In the data rows, the value 128 means zero.
Here are some points, one per row:
[98, 156, 108, 107, 121, 134, 92, 126, 125, 159, 115, 146, 169, 145, 112, 108, 129, 102, 181, 148, 99, 138, 139, 90, 155, 117, 123, 211, 101, 109, 134, 103, 106, 98, 181, 162, 108, 88, 132, 96, 45, 105, 128, 99]
[165, 187, 162, 132, 90, 84, 155, 154, 88, 122, 143, 94, 177, 128, 123, 169, 120, 171, 78, 189, 104, 93, 226, 127, 63, 84, 118, 134, 144, 123, 125, 83, 105, 166, 95, 153, 157, 116, 160, 152, 103, 195, 137, 119]
[116, 77, 152, 92, 132, 147, 147, 124, 127, 145, 122, 96, 133, 118, 178, 146, 116, 139, 131, 97, 162, 74, 109, 151, 123, 104, 55, 144, 167, 95, 186, 90, 123, 56, 188, 136, 152, 64, 148, 141, 169, 138, 116, 164]
[119, 135, 95, 122, 92, 152, 97, 133, 140, 174, 106, 153, 139, 178, 131, 110, 127, 57, 76, 154, 153, 110, 111, 143, 116, 109, 88, 134, 96, 109, 69, 147, 150, 112, 110, 107, 191, 108, 136, 164, 114, 103, 142, 139]
[121, 95, 132, 97, 128, 137, 81, 150, 117, 110, 104, 97, 107, 118, 143, 137, 176, 143, 62, 58, 123, 92, 188, 63, 172, 105, 130, 109, 156, 116, 123, 118, 86, 108, 92, 149, 97, 182, 115, 138, 93, 50, 157, 154]
[133, 48, 113, 81, 124, 66, 124, 108, 119, 159, 92, 173, 150, 108, 80, 123, 120, 121, 158, 100, 112, 146, 131, 110, 117, 79, 140, 137, 159, 168, 92, 169, 94, 141, 120, 97, 124, 145, 202, 164, 135, 133, 71, 130]
[145, 113, 118, 120, 114, 187, 174, 91, 114, 157, 108, 76, 118, 68, 100, 111, 127, 84, 120, 177, 92, 142, 137, 96, 145, 114, 164, 130, 77, 102, 115, 92, 135, 85, 99, 143, 99, 172, 139, 135, 190, 141, 105, 139]
[97, 149, 83, 75, 108, 100, 128, 101, 105, 102, 142, 96, 95, 182, 114, 131, 41, 169, 167, 123, 89, 147, 152, 146, 152, 171, 125, 105, 120, 123, 143, 128, 152, 148, 102, 167, 132, 106, 145, 181, 179, 80, 166, 142]
[54, 73, 186, 158, 125, 142, 171, 144, 183, 74, 90, 142, 157, 95, 134, 109, 142, 89, 90, 125, 70, 141, 132, 110, 101, 166, 174, 107, 141, 154, 140, 135, 172, 130, 142, 131, 156, 87, 187, 109, 117, 112, 193, 94]
[149, 168, 106, 137, 145, 143, 122, 124, 150, 135, 104, 184, 154, 138, 176, 139, 170, 160, 153, 115, 116, 131, 129, 92, 124, 154, 113, 152, 100, 104, 135, 130, 115, 156, 74, 81, 140, 78, 147, 92, 170, 122, 113, 197]
[144, 95, 107, 111, 146, 140, 103, 177, 107, 161, 172, 95, 130, 121, 101, 85, 96, 137, 103, 121, 139, 98, 106, 143, 152, 125, 203, 106, 96, 141, 122, 110, 180, 154, 138, 86, 96, 70, 145, 110, 70, 155, 134, 193]
[113, 133, 157, 137, 102, 131, 128, 96, 132, 82, 94, 131, 128, 154, 65, 160, 153, 89, 142, 110, 164, 148, 129, 131, 141, 153, 115, 49, 57, 124, 112, 106, 53, 138, 174, 106, 124, 90, 100, 161, 93, 152, 111, 168]
[174, 100, 117, 154, 99, 121, 154, 166, 182, 123, 199, 175, 130, 125, 119, 150, 170, 176, 113, 118, 88, 117, 71, 147, 170, 132, 87, 138, 106, 145, 115, 96, 129, 157, 165, 158, 130, 170, 123, 150, 153, 125, 159, 93]
[61, 138, 110, 162, 147, 100, 139, 87, 71, 169, 144, 146, 120, 143, 219, 114, 141, 157, 83, 146, 118, 164, 135, 155, 151, 112, 170, 124, 115, 122, 111, 132, 87, 119, 181, 109, 114, 135, 128, 153, 135, 140, 131, 132]
[146, 104, 77, 147, 118, 138, 94, 152, 86, 91, 120, 128, 34, 136, 126, 101, 126, 95, 158, 168, 86, 110, 108, 110, 85, 88, 95, 90, 165, 119, 94, 137, 77, 119, 141, 102, 96, 88, 127, 65, 148, 157, 172, 95]
[79, 187, 156, 130, 133, 127, 82, 106, 127, 119, 195, 134, 147, 122, 78, 109, 165, 94, 145, 164, 101, 53, 117, 138, 112, 103, 151, 123, 146, 141, 167, 159, 120, 128, 150, 83, 133, 134, 117, 151, 165, 80, 101, 160]
[112, 149, 99, 125, 107, 195, 140, 122, 176, 112, 139, 164, 127, 91, 148, 63, 112, 190, 139, 151, 208, 127, 167, 149, 124, 128, 85, 132, 112, 171, 153, 166, 92, 140, 110, 132, 102, 124, 158, 116, 121, 130, 117, 123]
[159, 153, 139, 159, 126, 138, 77, 122, 204, 84, 144, 152, 143, 174, 137, 179, 100, 140, 132, 120, 151, 150, 89, 92, 157, 82, 179, 129, 163, 119, 133, 142, 161, 107, 167, 174, 133, 179, 149, 122, 157, 191, 172, 143]
[149, 118, 122, 130, 140, 108, 199, 183, 154, 130, 149, 107, 135, 205, 132, 82, 175, 160, 156, 159, 163, 151, 156, 75, 159, 122, 125, 108, 139, 118, 165, 181, 155, 122, 127, 104, 148, 117, 81, 134, 147, 125, 97, 90]
[96, 109, 178, 149, 114, 118, 106, 147, 119, 187, 142, 99, 122, 137, 127, 192, 87, 113, 93, 136, 127, 115, 95, 108, 123, 167, 126, 122, 104, 122, 124, 164, 100, 117, 74, 150, 57, 110, 136, 102, 141, 121, 81, 81]
[103, 102, 124, 156, 139, 151, 100, 142, 57, 102, 47, 146, 84, 122, 113, 153, 158, 123, 126, 176, 172, 133, 96, 134, 129, 102, 118, 182, 123, 161, 167, 107, 183, 209, 138, 170, 127, 123, 102, 153, 134, 110, 90, 152]
[141, 80, 75, 175, 162, 132, 74, 132, 154, 110, 136, 128, 179, 76, 116, 150, 118, 133, 155, 98, 136, 125, 191, 170, 92, 157, 171, 114, 128, 107, 70, 132, 139, 107, 132, 170, 163, 107, 55, 130, 155, 131, 93, 93]
[124, 151, 158, 96, 212, 111, 144, 120, 165, 191, 126, 178, 127, 134, 121, 141, 142, 91, 158, 143, 173, 133, 162, 154, 171, 145, 121, 112, 179, 172, 138, 52, 132, 149, 85, 125, 121, 137, 100, 129, 154, 169, 202, 84]
[151, 161, 125, 124, 132, 134, 132, 64, 126, 78, 138, 73, 149, 123, 139, 123, 100, 113, 87, 90, 94, 178, 77, 153, 151, 71, 121, 119, 152, 147, 123, 95, 141, 130, 69, 108, 104, 74, 104, 138, 104, 89, 83, 76]
[96, 135, 101, 161, 97, 87, 110, 121, 167, 173, 140, 55, 94, 97, 142, 103, 155, 79, 153, 86, 105, 177, 133, 145, 110, 140, 82, 145, 147, 83, 169, 157, 139, 199, 120, 129, 125, 164, 128, 137, 95, 181, 129, 165]
[214, 148, 187, 176, 115, 106, 115, 124, 140, 151, 107, 144, 91, 102, 106, 79, 146, 138, 136, 141, 144, 151, 86, 148, 107, 164, 165, 126, 169, 118, 117, 135, 116, 74, 121, 183, 139, 112, 139, 157, 99, 91, 142, 137]
[111, 154, 111, 151, 95, 141, 209, 177, 71, 109, 158, 187, 147, 137, 97, 156, 106, 117, 158, 62, 182, 165, 135, 168, 83, 110, 138, 166, 134, 80, 155, 125, 141, 96, 112, 82, 104, 170, 111, 96, 131, 94, 163, 135]
[169, 142, 182, 67, 149, 92, 99, 145, 87, 87, 118, 107, 150, 111, 182, 99, 129, 134, 130, 106, 123, 138, 117, 118, 91, 163, 90, 159, 58, 176, 107, 161, 174, 98, 127, 107, 83, 175, 86, 148, 153, 170, 152, 117]
[95, 115, 114, 136, 186, 98, 175, 93, 124, 91, 174, 122, 71, 102, 138, 166, 110, 164, 153, 154, 136, 90, 91, 88, 122, 167, 114, 136, 117, 137, 100, 116, 144, 77, 81, 119, 200, 185, 120, 109, 49, 145, 98, 140]
[195, 133, 99, 113, 121, 165, 145, 80, 116, 127, 104, 153, 151, 186, 158, 151, 130, 121, 116, 127, 110, 91, 146, 172, 122, 213, 127, 90, 173, 127, 169, 137, 171, 152, 183, 118, 113, 199, 151, 84, 99, 130, 84, 99]
[143, 160, 176, 90, 151, 142, 152, 158, 134, 153, 96, 86, 107, 92, 114, 128, 80, 169, 113, 105, 126, 139, 107, 139, 147, 121, 155, 132, 123, 135, 95, 163, 95, 178, 171, 125, 199, 156, 96, 49, 149, 102, 128, 115]
Along one direction, these points spread out more than along any other. Take the direction at right angles to it along which they spread out most. Then take the direction at right angles to both along which they spread out most. Go by this last direction. How far along it is each point below, from 0 to 99? The average is 50, and the first point in the table lies past the average. One standard deviation of the points above along it is 16.
[54, 73, 186, 158, 125, 142, 171, 144, 183, 74, 90, 142, 157, 95, 134, 109, 142, 89, 90, 125, 70, 141, 132, 110, 101, 166, 174, 107, 141, 154, 140, 135, 172, 130, 142, 131, 156, 87, 187, 109, 117, 112, 193, 94] 89
[61, 138, 110, 162, 147, 100, 139, 87, 71, 169, 144, 146, 120, 143, 219, 114, 141, 157, 83, 146, 118, 164, 135, 155, 151, 112, 170, 124, 115, 122, 111, 132, 87, 119, 181, 109, 114, 135, 128, 153, 135, 140, 131, 132] 41
[141, 80, 75, 175, 162, 132, 74, 132, 154, 110, 136, 128, 179, 76, 116, 150, 118, 133, 155, 98, 136, 125, 191, 170, 92, 157, 171, 114, 128, 107, 70, 132, 139, 107, 132, 170, 163, 107, 55, 130, 155, 131, 93, 93] 65
[149, 118, 122, 130, 140, 108, 199, 183, 154, 130, 149, 107, 135, 205, 132, 82, 175, 160, 156, 159, 163, 151, 156, 75, 159, 122, 125, 108, 139, 118, 165, 181, 155, 122, 127, 104, 148, 117, 81, 134, 147, 125, 97, 90] 42
[169, 142, 182, 67, 149, 92, 99, 145, 87, 87, 118, 107, 150, 111, 182, 99, 129, 134, 130, 106, 123, 138, 117, 118, 91, 163, 90, 159, 58, 176, 107, 161, 174, 98, 127, 107, 83, 175, 86, 148, 153, 170, 152, 117] 23
[146, 104, 77, 147, 118, 138, 94, 152, 86, 91, 120, 128, 34, 136, 126, 101, 126, 95, 158, 168, 86, 110, 108, 110, 85, 88, 95, 90, 165, 119, 94, 137, 77, 119, 141, 102, 96, 88, 127, 65, 148, 157, 172, 95] 60
[149, 168, 106, 137, 145, 143, 122, 124, 150, 135, 104, 184, 154, 138, 176, 139, 170, 160, 153, 115, 116, 131, 129, 92, 124, 154, 113, 152, 100, 104, 135, 130, 115, 156, 74, 81, 140, 78, 147, 92, 170, 122, 113, 197] 46
[144, 95, 107, 111, 146, 140, 103, 177, 107, 161, 172, 95, 130, 121, 101, 85, 96, 137, 103, 121, 139, 98, 106, 143, 152, 125, 203, 106, 96, 141, 122, 110, 180, 154, 138, 86, 96, 70, 145, 110, 70, 155, 134, 193] 55
[95, 115, 114, 136, 186, 98, 175, 93, 124, 91, 174, 122, 71, 102, 138, 166, 110, 164, 153, 154, 136, 90, 91, 88, 122, 167, 114, 136, 117, 137, 100, 116, 144, 77, 81, 119, 200, 185, 120, 109, 49, 145, 98, 140] 32
[143, 160, 176, 90, 151, 142, 152, 158, 134, 153, 96, 86, 107, 92, 114, 128, 80, 169, 113, 105, 126, 139, 107, 139, 147, 121, 155, 132, 123, 135, 95, 163, 95, 178, 171, 125, 199, 156, 96, 49, 149, 102, 128, 115] 47
[174, 100, 117, 154, 99, 121, 154, 166, 182, 123, 199, 175, 130, 125, 119, 150, 170, 176, 113, 118, 88, 117, 71, 147, 170, 132, 87, 138, 106, 145, 115, 96, 129, 157, 165, 158, 130, 170, 123, 150, 153, 125, 159, 93] 64
